Here are some points:
[-1.67 -0.18  0.29 -0.34 -0.25 -0.12 -0.7  -0.32  0.01 -1.07 -0.45 -0.12]
[-1.02  0.22  0.84 -0.34  0.91  0.78  0.62  0.63 -0.08  0.6  -0.36 -0.15]
[ 3.61  0.3  -1.73 -0.56 -0.12  1.81  1.02  0.62  1.81 -1.11 -2.04  1.63]
[-0.5   0.89  0.79 -0.74 -2.34  1.43 -1.51 -0.15 -0.14 -0.03  1.06 -0.38]
[-0.35  1.26 -1.16  0.28  0.05  0.61  0.66 -0.62 -0.24  2.14 -1.08  1.51]
[-1.26 -0.05  2.28 -0.32  1.31 -0.67  0.01 -0.39  0.39 -1.99 -0.19 -1.21]
[-0.13 -1.16  0.44  2.21 -1.01  0.65 -0.61  0.61 -1.43 -0.83  2.43 -0.99]
[ 0.36  0.01 -2.15  0.74  0.78 -0.53 -0.5  -0.85  0.25  0.25 -0.17 -0.2 ]
[ 0.01 -0.54  0.54  1.05 -0.77 -0.18  1.26  0.57 -0.36  2.42  0.19 -0.64]
[-0.71 -0.36 -2.05 -0.81  0.37 -1.52  0.67  0.26  0.82  2.63  0.51  0.95]
[-0.51  0.06 -3.39  0.39 -0.79 -0.64  1.18  0.34  0.45  3.21 -1.17  0.95]
[ 0.06 -0.25  0.84  0.96  1.26 -0.22 -1.43 -0.47  0.74 -3.05 -1.68 -0.67]
[ 0.6   1.88  0.   -1.2  -1.08  0.44  1.04 -0.16 -0.03  3.37  0.23 -1.26]
[-0.34  0.35  1.52 -0.31  0.02 -0.03 -0.61  0.4  -0.84 -1.15  1.17 -0.04]
12 more points follow, each with its number after it:
[ 2.51  1.31 -2.56  1.66 -1.87  1.22  1.34 -0.61  1.34  3.5   0.33  1.9 ] 0
[-1.01  0.5  -0.03 -2.34  1.45 -0.73  0.04  0.88 -0.06 -0.4  -1.03  0.19] 1
[ 0.12  1.07 -2.51 -0.28 -1.53  0.49  0.74  0.95  0.67  2.08 -0.71  1.61] 2
[-0.71 -1.45  1.02 -0.34  0.   -0.65 -0.26 -1.03 -0.41 -1.27  0.51 -0.8 ] 3
[ 0.35  0.11 -0.12 -0.07  0.45  0.18  0.62 -0.42  1.11 -0.26  0.45  0.56] 4
[-0.9  -0.39 -1.24 -0.71  0.59  0.33 -0.05  0.82  2.59  0.6  -0.38  2.51] 5
[-0.16 -0.71  0.23 -0.69  0.4   0.07 -0.03  1.17  1.23 -1.65  0.04 -0.32] 6
[ 1.09  0.82  0.42 -0.72  0.77 -0.01  0.58 -1.84  1.81 -0.84 -0.76  1.14] 7
[ 0.67  0.25 -0.29  0.28 -0.49 -1.43  1.49  0.42  0.45  0.96 -0.16  0.27] 8
[ 0.65  0.72 -2.08  0.32 -0.17 -0.27  0.46 -0.06  0.58  2.11 -0.73  1.28] 9
[ 0.16  0.75  0.62 -0.01 -0.47  0.19 -0.44  0.15  1.41 -2.42 -0.82  0.2 ] 10
[-0.11  1.37 -0.16 -1.67 -1.43  0.08 -0.43  0.02  1.4   0.76 -0.94 -0.28] 11
Which two of these numbered points are nearest to each point below, looking only along the 4 directions in which the first points spread most? Their numbers follow each, nearest first.
[ 0.03  1.54  1.8  -2.61  1.14  1.83  2.33  0.83 -0.69  2.71 -0.07 -0.57] > 11 1
[ 0.25  1.5   1.14 -0.01 -0.41  0.6   0.5   0.4  -0.31  2.01 -0.02 -0.82] > 11 8
[ 0.52  1.58 -2.69 -1.98 -1.38 -0.42  0.39 -0.66  1.24  4.21 -1.06  1.76] > 2 9
[-1.2  -1.59  1.54 -0.47 -1.04 -1.64 -0.11  1.32 -1.71 -2.58 -0.57 -1.61] > 3 6
[ 0.4   0.02  0.25 -0.32  0.85 -0.08 -1.11 -1.27  0.74 -1.01 -0.38 -0.54] > 6 10
[-1.58 -0.82 -0.04  0.26  1.66 -1.09 -0.34  0.57 -0.87 -0.36 -0.18  0.18] > 3 6
[ 0.1   0.58 -1.17 -1.2  -0.68 -0.84  0.28  0.42 -1.29  0.78 -0.53  0.01] > 8 4
[ 0.59 -0.27 -0.12  0.23  1.42  0.36 -0.76 -0.46  1.11 -0.83  0.8   0.24] > 6 4
[-0.33  0.3   0.09 -1.8  -0.44  0.25  0.73 -0.19 -0.39  0.97 -0.54  0.21] > 11 8
[-0.64  2.61  1.56 -0.75 -0.99 -0.2  -0.98 -0.56  1.03 -0.07 -0.15 -0.63] > 11 1
